In the rows, 128 means zero.
Rotation paths and how fast each direction turns (degrees a step)
Each turn is a multiple of 5 degrees from 10 to 175, or 0.
Each row of a path follows its step; steps can be skipped.
path 1
step 0: [115 123 135 144 126 120 123 120 129 122 123 127 118 134 125 119 123 133
 123 128 129 117 121 124 129 123 114 139 138 128 122 128 114]
step 1: [132 136 130 132 121 124 125 119 129 127 135 125 134 111 122 129 135 135
 130 122 118 110 132 132 115 128 142 131 130 128 123 127 113]
step 3: [121 133 134 120 117 123 126 117 113 127 118 140 137 118 123 129 123 115
 135 135 136 136 127 123 123 131 135 135 139 123 125 127 133]
step 4: [126 135 141 129 140 132 114 135 121 138 117 130 143 127 122 118 117 126
 123 134 134 119 127 129 122 130 115 119 124 130 131 132 123]
step 5: [142 122 132 132 129 131 127 128 121 128 133 128 123 115 121 137 127 115
 127 144 138 116 134 129 135 132 133 131 109 123 121 126 124]
step 7: [126 139 124 113 112 141 137 137 124 132 122 134 126 120 141 134 133 119
 117 126 128 129 137 130 124 122 123 123 123 120 126 135 133]
step 8: [113 124 127 125 137 141 138 137 118 117 128 122 127 134 124 139 119 128
 130 136 120 131 119 133 125 128 120 118 119 132 141 132 134]
step 10: [133 118 119 133 132 135 135 134 139 143 132 140 123 139 142 127 118 127
 127 128 119 134 119 120 132 126 120 127 127 138 125 126 119]
step 12: [122 133 127 136 134 135 130 124 135 122 139 125 129 130 131 122 137 141
 116 120 113 130 127 126 120 142 132 120 129 140 133 118 138]
step 13: [138 128 119 135 115 126 127 118 126 128 128 126 124 134 122 125 132 121
 132 117 128 131 117 125 142 125 141 114 139 126 133 127 144]
Speeds:
[125 131 129 123 126 132 131 127 126 123 126 127 127 127 128 129 129 127
 129 123 127 129 128 128 124 128 132 123 132 127 133 128 135]
70
[129 127 133 130 128 132 133 132 127 130 131 132 129 127 132 128 132 127
 128 130 126 132 123 129 129 126 128 126 122 130 128 131 133]
20
[133 125 127 123 127 128 130 123 131 127 123 133 129 129 130 124 127 128
 128 132 127 131 129 124 131 122 127 130 133 129 127 129 130]
100
[127 124 134 127 125 126 126 126 132 128 132 122 128 130 125 127 128 122
 128 130 123 126 130 126 128 125 129 122 126 131 127 128 127]
90
[135 127 123 128 128 132 130 130 127 132 129 127 128 127 127 130 125 128
 128 126 132 125 126 130 127 125 128 119 130 129 127 132 125]
125
path 2
step 1: [127 133 121 129 120 122 125 124 132 120 130 140 115 118 113 128 131 136
 126 124 139 119 125 116 132 131 143 129 128 115 111 129 118]
step 3: [120 115 125 127 133 121 123 114 119 130 133 136 136 114 125 118 126 113
 152 126 132 122 118 128 139 129 130 134 124 133 129 129 126]
step 4: [133 125 139 147 122 136 116 122 122 122 127 147 122 128 121 116 119 125
 133 121 131 131 133 118 127 136 132 125 120 114 127 124 118]
step 5: [111 126 136 147 129 123 129 138 127 128 130 145 131 135 120 137 115 122
 130 124 116 128 130 130 135 129 128 119 124 141 125 124 141]
step 6: [122 131 129 137 144 133 118 127 118 119 137 129 125 113 113 136 127 124
 136 129 130 132 126 126 142 113 123 132 121 134 132 144 126]
step 7: [139 119 144 146 131 127 129 136 108 131 119 126 117 125 123 122 124 130
 114 127 138 127 139 130 140 128 122 125 126 125 124 131 122]
step 9: [132 127 122 124 122 136 119 129 130 130 131 125 119 115 124 134 120 117
 119 126 144 130 134 120 129 111 141 133 110 130 137 138 130]
step 10: [138 108 129 127 120 127 126 131 117 137 138 124 134 131 134 124 113 118
 119 118 142 120 137 134 134 130 126 121 129 143 130 124 123]
step 11: [127 134 111 137 120 121 128 134 129 130 146 139 128 118 126 136 120 133
 137 117 135 113 128 127 123 138 128 127 128 127 138 131 111]
step 12: [131 133 121 139 120 128 114 138 132 124 133 128 125 135 133 138 112 127
 115 134 134 116 123 116 132 121 124 129 109 119 125 121 133]
Speeds:
[126 129 124 129 137 126 128 132 133 130 128 131 126 127 131 129 125 126
 126 129 125 127 128 123 126 125 131 130 129 127 131 127 134]
110
[127 127 132 130 130 130 123 133 129 127 130 128 125 127 129 125 127 132
 135 130 125 127 128 133 124 125 126 131 125 129 125 124 128]
40
[128 124 126 127 127 128 131 121 134 125 126 135 129 127 130 126 128 131
 129 132 126 127 125 126 130 127 125 127 128 128 122 127 127]
25
[127 134 127 128 123 123 128 127 129 125 126 128 123 131 128 132 122 129
 131 129 131 133 129 128 126 128 131 126 126 128 124 128 132]
100
[128 132 125 124 131 129 127 126 131 122 125 131 126 128 123 127 128 127
 130 123 131 124 128 130 125 128 125 133 128 129 130 133 126]
140
